[[104 118]
 [142 126]
 [130 124]]
=>
[104 126]

[[154 130 118]
 [137 134 125]
 [130 129 133]
 [132 124 126]]
=>
[154 134 133]

[[128 121 141]
 [119 118 121]
 [138 131 152]]
=>
[128 118 152]

[[119 158 131]
 [113 114 136]]
=>
[119 114]

[[138 149 117 107]
 [145 141 100 126]
 [100 132 148 132]
 [101 133 148 130]]
=>
[138 141 148 130]

[[121 103]
 [142 137]
 [127 132]
 [128 116]]
=>
[121 137]

[[130 134 151 134]
 [118 106 127 129]]
=>
[130 106]
---
[[103 131 113]
 [114 126 125]
 [125 132 137]
 [117 125 128]
 [120 130 131]
 [118 120 129]
 [115 128 126]
 [114 128 124]]
=>
[[124 128 114]
 [126 128 115]
 [129 120 118]
 [131 130 120]
 [128 125 117]
 [137 132 125]
 [125 126 114]
 [113 131 103]]

[[132 109 133 136 120 121]
 [135 126 116 123 106 120]
 [128 109 117 120 130 126]
 [108 119 129 105 122 142]
 [140 110 118 131 126 113]
 [122 127 126 116 140 138]
 [138 128 124 135 125 134]
 [129 129 117 133 135 132]
 [138 115 126 131 133 108]
 [118 109 134 131 117 132]]
=>
[[132 117 131 134 109 118]
 [108 133 131 126 115 138]
 [132 135 133 117 129 129]
 [134 125 135 124 128 138]
 [138 140 116 126 127 122]
 [113 126 131 118 110 140]
 [142 122 105 129 119 108]
 [126 130 120 117 109 128]
 [120 106 123 116 126 135]
 [121 120 136 133 109 132]]

[[144 125 120 118 148 122 112]
 [107 142 120 128 126 136 119]
 [133 149 108 133 118 121 106]
 [146 108 119 118 118 109 111]
 [119 148 149 128 119 132 148]
 [113 136 131 117 123 110 135]
 [124 131 143 132 110 141 110]
 [138 126 121 149 118 129 117]
 [128 120 111 144 110 127 122]]
=>
[[122 127 110 144 111 120 128]
 [117 129 118 149 121 126 138]
 [110 141 110 132 143 131 124]
 [135 110 123 117 131 136 113]
 [148 132 119 128 149 148 119]
 [111 109 118 118 119 108 146]
 [106 121 118 133 108 149 133]
 [119 136 126 128 120 142 107]
 [112 122 148 118 120 125 144]]

[[130 122]
 [138 123]
 [127 128]
 [154 135]
 [136 123]
 [137 129]
 [126 114]
 [141 133]
 [117 146]]
=>
[[146 117]
 [133 141]
 [114 126]
 [129 137]
 [123 136]
 [135 154]
 [128 127]
 [123 138]
 [122 130]]

[[158 144]
 [142 134]
 [158 144]]
=>
[[144 158]
 [134 142]
 [144 158]]

[[126 123]
 [139 130]
 [129 128]
 [123 127]
 [122 126]
 [129 135]
 [136 136]
 [128 123]
 [152 126]
 [111 131]
 [134 124]
 [133 151]]
=>
[[151 133]
 [124 134]
 [131 111]
 [126 152]
 [123 128]
 [136 136]
 [135 129]
 [126 122]
 [127 123]
 [128 129]
 [130 139]
 [123 126]]

[[113 131 128 129 122]
 [129 128 125 130 134]
 [101 134 137 123  98]
 [105 132 130 126 111]
 [133 128 127 127 131]
 [113 131 127 131 125]]
=>
[[125 131 127 131 113]
 [131 127 127 128 133]
 [111 126 130 132 105]
 [ 98 123 137 134 101]
 [134 130 125 128 129]
 [122 129 128 131 113]]

[[133 155 101 127  98 124 111 118]
 [113 106 126 116 134 123 121 112]]
=>
[[112 121 123 134 116 126 106 113]
 [118 111 124  98 127 101 155 133]]

[[124 105 150 116]
 [117 113 127 126]
 [118 103 140 118]
 [117 109 133 123]
 [124 105 151 116]
 [120 115 123 125]
 [125 104 154 116]
 [123 105 149 116]
 [124 105 151 116]
 [119 114 125 125]
 [118 105 137 120]
 [118 103 141 118]]
=>
[[118 141 103 118]
 [120 137 105 118]
 [125 125 114 119]
 [116 151 105 124]
 [116 149 105 123]
 [116 154 104 125]
 [125 123 115 120]
 [116 151 105 124]
 [123 133 109 117]
 [118 140 103 118]
 [126 127 113 117]
 [116 150 105 124]]
---
[[131 126 135 122 126]
 [127 129 126 130 129]
 [139 121 152 108 120]
 [135 124 144 114 123]
 [140 121 154 106 119]]
=>
[[126 135]
 [129 126]]

[[135 133 135 132]
 [127 138 150 119]]
=>
[[133 135]
 [138 150]]

[[143 131 142 115]
 [106 123 119 122]]
=>
[[131 142]
 [123 119]]

[[127 106 130 111]
 [135 143 124 127]
 [125 142 142 145]]
=>
[[106 130]
 [143 124]]

[[105 129 116 123 119]
 [127 143 148 115 130]
 [146 131 149 134 131]]
=>
[[129 116]
 [143 148]]

[[142 149 154 139 113]
 [129 121 115 133 155]
 [136 149 106 135 126]]
=>
[[149 154]
 [121 115]]

[[111 146 134 126]
 [140 153 146 126]
 [118 145 145 119]]
=>
[[146 134]
 [153 146]]

[[105 149 131 107 123]
 [152 131 144 121 118]
 [106 148 129 105 124]]
=>
[[149 131]
 [131 144]]

[[123 131 144 125 144]
 [128 128 107 121 117]
 [134 123 121 125 124]
 [130 124 126 122 121]
 [130 124 108 124 117]]
=>
[[131 144]
 [128 107]]
---
[[149 101]
 [110 110]
 [149 108]
 [147 147]
 [104 121]]
=>
[[149 101]
 [110 110]
 [149 108]]

[[132 147 121]
 [133 154 119]
 [119 123 128]]
=>
[[132 147]
 [133 154]
 [119 123]]

[[112 123 121 119 130]
 [132  99 113 116 122]
 [115 145 145 105 146]]
=>
[[112 123]
 [132  99]
 [115 145]]

[[111 128 131 143]
 [102 126 128 142]
 [123 132 143 139]
 [123 132 141 145]
 [103 126 128 140]]
=>
[[111 128]
 [102 126]
 [123 132]]

[[119 128 129]
 [113 142 126]
 [114 157 151]
 [131 129 118]
 [112 142 131]]
=>
[[119 128]
 [113 142]
 [114 157]]

[[141 132]
 [131 123]
 [123 136]
 [133 125]
 [101 138]]
=>
[[141 132]
 [131 123]
 [123 136]]

[[104 130 129 125]
 [114 111 132 135]
 [146 144 149 108]]
=>
[[104 130]
 [114 111]
 [146 144]]
---
[[147 136 148]
 [143 142 137]
 [153 145 146]
 [139 142 138]]
=>
[[142 137]
 [145 146]]

[[125 118 119]
 [119 137 127]
 [144 117 105]
 [123 121 133]]
=>
[[137 127]
 [117 105]]

[[137 125 121 123]
 [133 138 125 149]
 [134 128 148 119]
 [127 122 122 122]]
=>
[[138 125]
 [128 148]]

[[114 141 121 104]
 [134 136 113 113]
 [150 113 115 129]]
=>
[[136 113]
 [113 115]]

[[148 129 136 137]
 [123 151 120 149]
 [136 108 113 105]]
=>
[[151 120]
 [108 113]]

[[152 142 132 132]
 [137 138 126 126]
 [124 124 147 109]
 [133 122 121 153]]
=>
[[138 126]
 [124 147]]

[[126 137 107 127]
 [121 118 139 119]
 [127 123 141 114]
 [110 142 121 153]
 [140 113 124 135]]
=>
[[118 139]
 [123 141]]
